Where one turn sends some rows of the set: a few examples, then the rows asked
q_874: [ 20.3  34.2   4.3 -21.3 -21.2  23.5  -7.2 -14.2   1.4   0.5 -16.6 -10.8
   1.9   0.6 -24.4   4.3]
q_153: [ 26.0  -4.0   7.1 -11.2 -19.3 -22.8 -18.4 -20.7  18.6  14.6  10.0 -15.8
  38.5 -12.5 -21.8  18.3]
q_548: [  2.0  30.0   5.2 -27.5  -0.1  11.2  -1.8   7.7  20.8  -5.3   3.7 -21.7
   7.8   1.9 -39.4  21.7]
q_487: [ -6.7  -2.4  10.9  10.6 -14.2 -14.4 -17.1 -19.4  37.1  30.2  -4.5 -12.9
  -2.9  -9.1  -4.8 -12.7]
q_971: [ -2.8  23.1  29.7   7.3   6.2  -9.4  16.3 -25.8  20.6   4.4  22.0  -6.5
  -2.4  13.8  -8.6  -5.5]
q_401: [ -8.1  24.6  30.5  -8.0 -21.6  13.2  20.7  -8.1  13.4   8.6  13.7  11.1
   8.8  21.7  -6.1 -14.4]
q_129: [ 16.1  18.3  25.2  -3.9  -3.1 -22.3  -4.9 -11.5  19.0  -4.1  13.9  -9.7
  31.7   4.9 -50.1 -11.6]
q_202: [  2.6   8.3  19.5  -9.6 -17.2  -7.6  -1.8  12.2  20.4 -10.7  10.0   8.8
  35.3  11.7 -45.6 -16.9]
q_673: [-20.2  -1.0   8.9   6.7 -15.7 -11.0 -16.3 -17.9  23.5  24.4  -3.7   5.6
  -4.5 -12.0  -6.7 -22.0]
q_931: [  9.2 -16.2   1.5  -5.1 -21.6 -22.9 -18.1 -11.2  16.4   2.4  12.6   6.8
  40.4 -12.3 -21.5   5.8]
q_388: [ -5.3  26.6  25.7 -10.5 -17.4  19.1  21.2  -5.9  21.7  13.5  10.8  -7.2
   0.0  25.5  -0.8   2.9]
q_986: [  6.9  -4.7  -1.3  14.3  -9.5  -4.2  -9.5  -4.9  18.2 -22.1  -0.4  12.5
   7.3   6.4 -25.7 -17.1]
q_319: [ -0.7  16.1   6.0 -44.4 -11.5 -20.9 -15.7 -26.9   4.4  28.9  23.5   1.6
   0.6  14.4 -17.9  16.1]
q_496: [ -7.5  15.4   6.5 -24.1 -15.0  14.1  -0.2  23.4  19.9 -10.8   2.3   2.4
  21.2  11.9 -37.3   4.5]
q_194: [ -9.3  -7.7   1.4 -33.6 -17.1 -23.4 -14.6  -6.4  17.5  20.1  25.7  14.9
   6.2  27.2 -11.9   9.9]
q_361: [ -1.4   9.9  13.6  -2.6 -25.0  -2.6 -15.1 -18.3  33.4  41.0 -10.2 -21.8
  -0.4  -4.2  -2.7  -6.5]
q_156: [ 10.5   8.8  16.1 -38.1 -19.9 -30.3 -13.7 -26.7   9.8  33.7  24.2   0.2
  13.6  21.5 -18.3   6.2]
q_865: [  3.6  -7.2  11.8 -31.8 -21.4 -29.9 -13.6 -14.4  19.2  25.8  26.0   8.0
  17.9  29.2 -14.6   3.1]
q_454: [-10.5  19.1  14.1 -13.0 -32.1   8.5 -12.8 -14.5  20.1  38.0 -14.8  -8.8
  -2.5  -7.7  -4.3  -9.4]
q_24: [ 40.2  22.7  13.8  -5.8 -19.1   4.2  -6.1 -19.8  20.7   8.1 -12.5 -29.7
  10.9   7.1 -24.8   3.2]
q_151: [  0.2  18.4  -5.1  -9.3 -16.5  19.0  -6.5  -3.2  -1.2 -16.7 -10.3  14.3
  -0.8  -0.9 -24.6  -9.0]
q_457: [ 16.4  30.6  17.5 -14.9   8.6 -10.9  -4.7 -13.8  18.7  -0.8   9.0 -26.6
  16.4  -3.9 -44.8  12.9]
q_148: [ -6.5 -10.5  -8.4 -16.6 -24.7  -4.7 -17.3  -0.9   5.7  -2.3   7.9  17.9
  32.2 -14.9 -18.6  10.8]
q_782: [-12.8   5.8  -1.4 -41.8 -11.3 -16.5 -14.4 -14.0   8.5  19.3  23.2  10.4
  -2.6  18.5 -12.2  17.7]
q_98: [ -6.4  20.9  33.7   4.4  -6.7  -4.5  18.0 -20.9   9.8   4.1  20.3  10.6
   6.8  16.7 -11.1 -19.8]
q_188: [ 31.0  -2.3  11.0  16.2 -11.7 -11.2  -8.1 -14.6  30.6  -6.0  -2.2 -16.6
  14.1  12.5 -26.2 -10.5]
q_415: [  0.1  23.8  26.4  -1.3   0.4   6.2  17.8 -18.1  28.6  10.9  16.3 -18.3
  -5.6  21.2  -0.5   9.7]
q_785: [-21.3  11.9   8.7  -6.0 -25.5   3.3 -14.5 -14.8  12.7  29.1 -10.3   7.8
  -3.2 -12.1  -6.6 -19.8]
q_842: [  0.5   8.0  -9.1 -31.8 -26.0   6.2 -15.9  -4.8   0.2   5.3   1.5   4.2
  25.2 -19.1 -19.1  24.3]
q_222: [ 18.2  12.8   1.7 -27.7 -23.1  -3.2 -17.7 -18.4   7.8  16.5   2.5 -17.5
  29.8 -19.1 -19.2  28.7]

q_24 turns into q_151
q_361 turns into q_785
q_842 turns into q_931
And these:
q_457 turns into q_496
q_194 turns into q_156
q_971 turns into q_388

